Every row has a hidden score. In each pair, how much higher is the second row's than the first's? 20 means about the same, 40 much higher and 0 much lower. The score is a weighted sum of the row's numbers plus the product of two more (or one squared), each taken from its middle value.
[ 0.87  1.01  0.65  0.10 -0.66 -1.12 -1.04 -0.73  0.02  0.61]
[-0.34  0.07  0.67  0.80  0.82  0.54  0.13 -0.75 -0.82 -1.26] 25
[-1.22  0.94  2.57  3.05  2.78  1.19 -0.87 -2.63 -2.94 -2.73]
[ 0.30 -0.53 -0.83 -0.83 -0.91 -0.59 -0.33  0.78  0.98  1.07] 16
[-0.75 -1.23 -1.36 -0.95 -0.25  0.61  1.36  1.35  1.01  0.22]
[-1.13 -1.38 -1.46 -0.56  0.22  1.11  1.31  1.33  0.80 -0.21] 20
[-0.07  0.31 -0.68 -0.09  0.26  0.35  1.80 -0.35  0.27 -0.59]
[ 0.13 -0.91 -1.62 -1.49 -0.31 -0.05  0.95  1.46  0.50  0.71] 12
[-0.07 -0.67 -0.79 -0.95 -0.05  0.53  0.55  0.97  0.86  0.39]
[-0.43 -0.61 -0.45 -0.38 -0.01  0.50  0.46  0.64  0.33  0.05] 22
[ 1.02  1.30  0.92  0.32 -0.49 -1.00 -1.12 -0.46 -0.14  0.44]
[ 0.79 -0.10 -0.92 -1.28 -1.62 -0.82 -0.10  0.93  1.29  1.24] 19
[-0.16  0.33  0.75  0.30 -0.10  0.01 -0.29  0.13 -0.18 -0.34]
[ 0.10 -0.26 -0.18 -0.10 -0.30  0.06  0.12  0.35  0.20  0.27] 17
[-0.05 -0.17 -0.61 -0.33 -0.53 -0.50 -0.42 -0.02 -0.44  0.08]
[-0.11 -0.37  0.11 -0.32 -0.02 -0.31 -0.07 -0.07  0.15 -0.16] 20
[ 0.58  0.95  0.63 -0.03 -0.73 -0.85 -1.04 -0.42  0.03  0.56]
[ 1.01  1.62  0.93 -0.13 -0.58 -1.31 -0.74 -0.94 -0.01  0.79] 21
[-0.19 -0.83 -0.69 -0.42 -0.08  0.46  1.18  0.97  0.20  0.36]
[-0.35  0.40  0.81  1.13  0.90  0.41 -0.39 -0.85 -1.15 -0.86] 18
[-0.18 -0.36 -0.40 -0.17 -0.12  0.08  0.31  0.35  0.33  0.12]
[ 0.62  0.05 -0.81 -1.17 -0.19  0.51  1.25  2.03  1.18  0.99] 17
[-0.70 -1.44 -1.43 -0.98 -0.25  0.85  1.48  1.55  0.90  0.09]
[-0.66  0.23 -0.10  0.50  1.00  0.68  0.24 -0.37 -0.60 -0.98] 22
[ 0.23  0.11 -0.08 -0.30 -0.30 -0.46 -0.15  0.01  0.09  0.46]
[-0.54 -0.82 -1.02 -0.55 -0.18  0.48  0.94  0.94  0.59  0.09] 21
[-0.14 -0.84 -1.10 -1.01 -0.48  0.15  0.77  1.07  0.99  0.63]
[ 0.12  0.63  1.12  0.81  0.47 -0.53 -0.74 -0.96 -0.99 -0.29] 21
[-0.57 -0.71 -0.28 -0.09  0.40  0.56  0.46  0.30  0.04 -0.28]
[-0.51 -1.15 -0.37 -0.34 -0.29  0.55  0.22  1.46  0.08  0.02] 20
[ 0.27 -0.53 -0.73 -0.66 -0.45 -0.01  0.41  0.80  0.34  0.05]
[ 0.15 -0.06  0.40  0.26 -0.47  0.02 -1.00 -0.94  0.11  0.08] 27
[ 0.47  0.61  0.57  0.25 -0.21 -0.64 -0.61 -0.62 -0.20  0.18]
[-0.13 -0.80 -1.30 -1.15 -0.73  0.19  0.79  1.20  1.01  0.52] 20
[ 1.16  1.25  0.81 -0.01 -0.60 -1.14 -1.07 -0.78 -0.23  0.71]
[-0.71  0.20 -0.35 -0.57  0.40  0.08  0.58  1.76  0.46  0.83] 22
[ 0.46  0.37 -0.55 -0.64 -0.04 -0.26 -0.06 -0.25  0.06 -0.16]
[ 0.16 -0.56 -1.19 -1.15 -0.98 -0.24  0.57  1.12  1.18  0.92] 19
[ 0.55  0.09  0.63  0.18  0.73  0.57 -0.03 -0.49 -0.22  0.04]
[ 0.66 -0.03 -0.07 -0.18 -0.58  0.10 -0.07  0.39  0.61  0.39] 16
[-0.26 -0.24 -0.05 -0.14  0.26  0.25  0.03  0.21  0.35  0.24]
[-0.95 -1.17 -0.70  0.08  0.42  0.92  1.20  0.70  0.10 -0.48] 22
[ 0.00 -0.33 -0.51 -0.55 -0.76  0.11  0.59  0.71  0.68  0.12]
[ 0.35 -0.15 -0.66 -0.86 -0.84 -0.41  0.41  0.68  0.88  0.79] 18
[ 0.19  0.39 -0.58  0.32 -0.50  0.17  0.37  0.43  0.12  0.11]
[-0.01 -0.57 -0.47 -0.47 -0.33  0.06  0.89  0.61  0.35  0.26] 20
[-0.28 -1.47 -1.14 -0.83 -0.10  0.35  1.09  1.59  0.44  0.46]
[-0.18 -0.61 -0.93 -0.80  0.17  0.74  0.78  0.15  0.43  0.33] 25
[ 0.28 -0.48 -1.05 -1.01 -0.94 -0.33  0.68  1.19  1.25  0.76]
[ 0.68  1.66  1.28  1.15  0.49 -0.37 -0.95 -1.83 -0.85 -0.58] 21
[ 0.33  0.43  0.17 -0.11 -0.42 -0.11 -0.15  0.09  0.24  0.42]
[-0.78  1.05  2.42  2.43  2.05  0.74 -1.05 -2.27 -2.63 -1.92] 23
[ 0.62  0.57  0.43  0.28 -0.21 -0.29 -0.73 -0.69 -0.06  0.31]
[-0.68 -1.30 -1.54 -1.11 -1.03  0.18  0.76  1.10  0.87  0.38] 22
[-0.13 -0.24  0.37  0.29  0.76  0.51 -0.04 -0.83 -0.99 -0.23]
[ 0.49  0.28 -0.61 -0.78 -0.80 -0.62  0.04  0.45  0.65  0.75] 11
[ 0.63  0.64  0.39  0.03 -0.46 -0.79 -0.72 -0.41  0.04  0.39]
[-0.44 -0.35 -0.07 -0.06  0.33  0.31  0.46  0.08 -0.11 -0.18] 21
[-0.40  0.69 -0.17 -0.20 -0.56 -0.37 -1.15  0.38 -0.01  0.29]
[-0.60 -0.76 -0.38 -0.70  0.19  0.32  1.03  1.31  0.85 -0.16] 25
[ 0.10  0.12 -0.09 -0.02 -0.40 -0.15  0.19 -0.06  0.41  0.08]
[-1.25 -1.48 -1.46 -0.56 -0.44  1.01  1.24  1.30  1.06  0.14] 23
[-0.40 -0.17  0.10  0.12  0.30  0.33  0.38 -0.03 -0.09 -0.50]
[ 0.53  0.17 -0.14 -0.28 -1.41 -0.47 -0.60  0.18  0.48  0.57] 19
[-0.25  0.50  0.20  0.44 -0.09 -0.69 -0.56 -0.48 -0.34  0.13]
[-0.54  0.21  0.65  0.80  0.94  0.49 -0.18 -0.66 -1.02 -0.92] 20
[ 0.53  0.12 -0.40 -0.78 -0.95 -0.60 -0.08  0.41  0.73  0.92]
[-0.78  0.31  0.17  0.92  1.12  0.66 -0.26 -0.25 -0.25  0.04] 21
[ 0.86  0.75  0.43 -0.05 -0.63 -1.21 -0.73 -0.22  0.31  0.69]
[ 0.39 -0.79 -1.54 -1.15 -1.20  0.04  1.45  0.75  1.37  0.48] 22
[ 0.27  0.04 -0.21 -0.39 -0.64 -0.32  0.01  0.30  0.44  0.30]
[ 1.02 -0.03 -0.42 -0.58 -1.15 -0.96 -0.01  0.90 -0.32  1.22] 23
[-0.27 -0.94 -1.11 -1.13 -0.50  0.26  0.99  1.13  0.99  0.55]
[ 0.42  0.24  0.00 -0.05 -0.32 -0.53 -0.20  0.02  0.28  0.45] 19
[ 0.38  0.38  0.58  0.18 -0.73 -0.40 -0.17  0.40  0.68  0.30]
[ 0.41 -0.43 -0.36 -0.83 -0.61 -0.29  0.06  0.44  0.56  0.65] 19
[ 1.02  0.38 -0.01 -0.44 -0.97 -0.82 -0.26  0.08  0.51  0.76]
[-0.26 -0.13 -0.21 -0.24 -0.17  0.42  0.36  0.32  0.17 -0.20] 21
[ 0.85  0.47 -0.39 -0.73 -1.01 -0.79 -0.23  0.42  0.70  1.08]
[-1.72  0.49  2.44  3.11  3.17  1.77 -0.50 -2.51 -3.09 -3.31] 29
[-0.83 -1.19 -1.37 -0.67  0.00  0.78  1.41  1.43  0.91  0.10]
[ 0.68 -0.06 -0.24 -0.69 -0.51  0.03 -0.01  1.04  0.87  0.70] 17
[ 0.74  0.11 -0.62 -0.59 -0.73 -0.35  0.12  0.36  0.74  0.82]
[-0.33 -1.18 -1.64 -0.52 -0.07  0.74  1.25  1.66  0.86 -0.30] 22
[ 0.34  0.25 -0.08 -0.08 -0.30 -0.22 -0.28  0.12  0.27  0.45]
[-0.86 -1.02 -0.58 -0.07  0.61  0.95  0.94  0.67 -0.03 -0.55] 21
[-0.20  0.37  0.60  0.26  0.36  0.13 -0.51 -0.27 -0.47  0.20]
[ 0.92  0.27 -0.41 -0.63 -0.75 -0.61 -0.44  0.09  0.46  0.95] 20
[ 0.50  1.81  2.60  1.99  1.00 -0.63 -1.78 -2.50 -2.03 -1.11]
[-0.03  0.11  0.12  0.05  0.13 -0.06  0.12  0.05  0.00  0.04] 17
[ 0.18 -0.13 -2.07 -0.95 -0.72 -0.69  0.12  0.87  1.28  1.62]
[-0.02 -0.40 -0.56 -0.44 -0.41  0.28 -0.18  0.86  0.33  0.65] 20
[-0.10 -0.13  0.07  0.34  0.29  0.17  0.03 -0.15 -0.06 -0.32]
[ 0.80  1.34  1.75  1.25  0.18 -1.02 -1.46 -1.39 -1.14 -0.49] 24
[ 0.41  0.77  0.61  0.91  0.21  0.57 -0.31 -0.46 -0.68 -0.18]
[-0.05  1.06  1.08  0.77  0.40 -0.73 -0.93 -1.06 -0.90 -0.40] 24
[-1.43 -0.18  1.19  1.65  1.90  1.31  0.09 -0.78 -1.93 -1.90]
[-1.26  1.11  3.39  3.58  3.21  1.26 -1.24 -3.17 -3.53 -3.19] 23
[ 0.23  0.04  0.19  0.00 -0.26 -0.30 -0.17  0.09  0.12 -0.18]
[-0.91 -1.21 -0.87 -0.25  0.40  1.01  1.27  0.86  0.41 -0.48] 19
[-0.03 -0.32 -0.37 -0.44 -0.28 -0.10  0.32  0.48  0.39  0.33]
[-3.13 -1.74  0.85  2.33  4.31  3.50  0.99 -1.45 -2.31 -4.53] 30
[-0.86 -0.85 -0.39  0.28  0.91  1.16  1.29  0.16  0.01 -0.60]
[-0.24 -0.64 -0.23 -0.62  0.49  0.09  1.06  1.55  0.36 -0.12] 27
[ 0.18  0.06  0.02 -0.41 -0.47 -0.24 -0.14  0.34  0.09  0.38]
[-0.14  0.18  0.10 -0.39 -0.29 -0.08 -0.58  0.13  1.01  0.14] 19
[-0.41 -1.10 -0.53  0.19  0.00  0.13 -0.23  0.66  0.55  0.75]
[ 0.45  0.72  0.68 -0.32 -0.36 -1.13 -0.64 -0.07  0.61 -0.03] 25
[ 0.68  0.26 -0.16 -0.66 -0.90 -0.68 -0.21  0.33  0.52  0.83]
[-0.72 -0.45 -0.75  0.23  0.58  1.40  1.31  0.64  0.03 -0.84] 22
[-0.68 -1.50 -1.54 -1.00  0.03  0.81  1.33  1.54  0.81  0.32]
[ 0.35  0.00 -0.51 -1.17 -1.14 -0.56  0.38  1.02  0.84  0.70] 21
[-1.16  1.51  3.68  3.33  2.79  0.59 -1.49 -2.84 -3.46 -2.74]
[ 0.45  0.64 -0.37 -0.60 -0.37 -1.13 -0.20 -0.07 -0.11 -0.23] 26
[-0.05  0.84  0.72  0.48  1.46 -0.06 -0.40 -0.08 -0.10  0.19]
[ 0.44  1.95  1.83  1.17 -0.33 -0.41 -2.52 -2.30 -1.96 -0.85] 24
[-0.35 -0.72 -0.76 -0.61 -0.22  0.32  0.75  0.77  0.40  0.21]
[ 0.75  0.46 -0.09 -0.41 -0.62 -0.77 -0.82  0.23 -0.04  0.67] 18
[ 0.31  0.14 -0.01 -0.08 -0.20 -0.35 -0.11  0.14  0.24  0.38]
[-0.19 -0.53 -0.56 -0.48 -0.51  0.09  0.42  0.59  0.69  0.30] 21
[ 0.48  1.03  1.32  1.35  0.43 -0.19 -1.11 -1.17 -1.19 -0.43]
[ 0.56 -0.13 -1.12 -0.92 -1.10 -0.80  0.12  0.72  0.81  0.76] 20
[ 0.72 -0.30 -1.60 -1.41 -1.53 -0.57  0.52  1.16  1.57  1.72]
[ 0.32  0.18  0.12 -0.52 -0.67 -0.58 -0.17  0.03  0.43  0.24] 17
[ 0.79  0.77  0.69  0.21 -0.27 -0.83 -0.75 -0.66 -0.22  0.28]
[ 0.31 -0.97 -1.53 -1.26 -1.39 -0.02  0.77  1.25  0.67  0.36] 22
[-0.34  0.04  0.12 -0.50 -0.38  0.48 -0.20  0.42  0.70  0.72]
[-0.06  1.74  3.52  2.54  1.38 -0.08 -1.22 -2.99 -2.23 -1.55] 21
[ 1.06  1.15  0.17 -0.20 -0.94 -1.58 -1.07 -0.51  0.38  0.94]
[-0.18 -0.52 -0.59  0.07 -0.07  0.14  0.25  0.17  0.30  0.09] 22
[-2.23 -0.31  1.78  2.87  3.09  1.95  0.35 -1.63 -2.74 -3.32]
[-0.53 -1.57 -1.56 -0.89 -0.14  0.84  1.35  1.59  1.05  0.20] 9
[ 0.13  0.21 -0.02 -0.17 -0.29 -0.29 -0.34  0.20  0.09  0.42]
[ 0.28  0.63 -0.68 -0.61 -0.52 -0.04  1.21  0.10  1.48  0.62] 21
[-0.30 -0.25 -0.23  0.03  0.61  0.33 -0.24  0.20  0.21 -0.51]
[ 1.41 -0.16  0.73 -0.67 -1.39 -1.04 -1.29 -0.12  0.35  0.88] 23
[ 0.22 -0.71 -1.60 -0.95 -0.51 -0.61  0.10  1.38  0.29  0.28]
[ 0.11 -0.48 -0.53 -0.51 -0.47 -0.19  0.40  0.35  0.39  0.59] 20
[-0.37 -0.25 -0.57  0.03  0.14  0.30  0.46  0.32  0.13 -0.15]
[ 0.88  1.66  1.56  0.65  0.07 -0.72 -1.42 -1.39 -0.88  0.21] 18
[-0.49  0.92  0.81  0.62  0.03 -0.23 -0.85 -0.87 -0.80 -0.69]
[-0.69 -0.15  0.44  0.94  0.90  0.64  0.16 -0.53 -0.90 -0.97] 15
[-1.70 -1.98 -0.79 -0.96  1.18  1.35  2.34  2.27  0.36 -0.05]
[ 1.23  0.36 -0.97 -0.25 -0.77 -0.87 -0.38  0.46  0.57  0.89] 18
[ 0.06 -1.24 -1.57 -1.61 -0.91 -0.76  1.35  1.62  2.14  1.81]
[-0.65 -0.17  0.42  0.96  0.26  0.81 -0.46 -0.22 -0.40 -0.87] 19
[ 1.74  1.37  1.75  0.37  0.48 -1.06 -2.46 -0.96 -0.01  0.42]
[ 1.36  0.75 -0.26 -0.73 -1.21 -0.47 -0.31  0.49  0.83  0.21] 31
[-0.03 -0.56 -1.06 -0.89 -0.33 -0.20  1.01  0.99  0.86  0.12]
[ 0.58  0.72  0.30  0.02 -0.39 -0.64 -0.56 -0.24 -0.10  0.54] 15
[-1.14 -1.33 -1.08 -0.06  0.49  0.62  0.51  0.35  0.13 -0.49]
[-0.18 -0.19 -0.04  0.03 -0.07 -0.06  0.26 -0.25 -0.08  0.08] 21
[ 0.28  0.47  0.30 -0.44 -0.84 -0.76 -0.47  0.17  0.61  1.29]
[ 0.23  0.07 -0.44 -0.52 -0.60 -0.36  0.04  0.49  0.79  0.66] 17
[ 0.67  1.10  1.10  0.56 -0.03 -0.83 -1.07 -1.09 -0.52  0.09]
[-1.05 -1.03 -0.20  0.28  0.65  0.98  0.84  0.35  0.03 -0.78] 22
[-0.40  0.21  0.49  0.63  0.73  0.15 -0.19 -0.57 -0.86 -0.59]
[-1.66 -1.54 -1.07 -0.48  0.62  0.58  1.59  1.38  1.25  0.00] 20
[-0.16 -0.26 -0.29 -0.14  0.13  0.21  0.46  0.34  0.22  0.07]
[ 0.18 -0.12  0.06 -0.40  0.18 -0.06 -0.18  0.27  0.41  0.06] 19
[-0.19 -0.37 -0.20 -0.24  0.04  0.48  0.39  0.30  0.18 -0.24]
[-0.81 -0.87 -1.38 -0.79  0.35  1.00  1.29  0.72  0.55 -0.19] 20
[-0.24 -0.51 -0.65 -0.80  0.28  0.12  0.60  0.50  0.04 -0.21]
[ 0.85  1.23  1.09  0.54 -0.12 -0.92 -1.26 -1.11 -0.51  0.20] 18
[ 0.37  0.69  0.25  1.24  0.79  0.21  0.53 -0.15 -0.80 -0.57]
[ 1.19  0.19  0.84  0.42 -0.45 -0.74 -1.77 -1.32  0.45  0.17] 19
[ 1.26  1.21  0.48 -0.01 -1.11 -1.36 -1.28 -0.74  0.04  0.79]
[-0.20 -0.90 -1.46 -1.01 -0.40  0.23  0.95  1.20  1.01  0.74] 22
[ 0.58  0.72  0.55  0.08 -0.24 -0.67 -0.66 -0.55 -0.14  0.14]
[ 0.10 -1.19  0.48 -1.87 -1.68 -0.04  1.03  1.09  1.73  1.17] 25
[ 0.57  0.38  0.49  0.07 -0.54 -0.40 -0.35  0.01  0.00  0.31]
[ 0.12 -0.47 -0.72 -0.64 -0.54 -0.14  0.29  0.72  0.73  0.55] 20
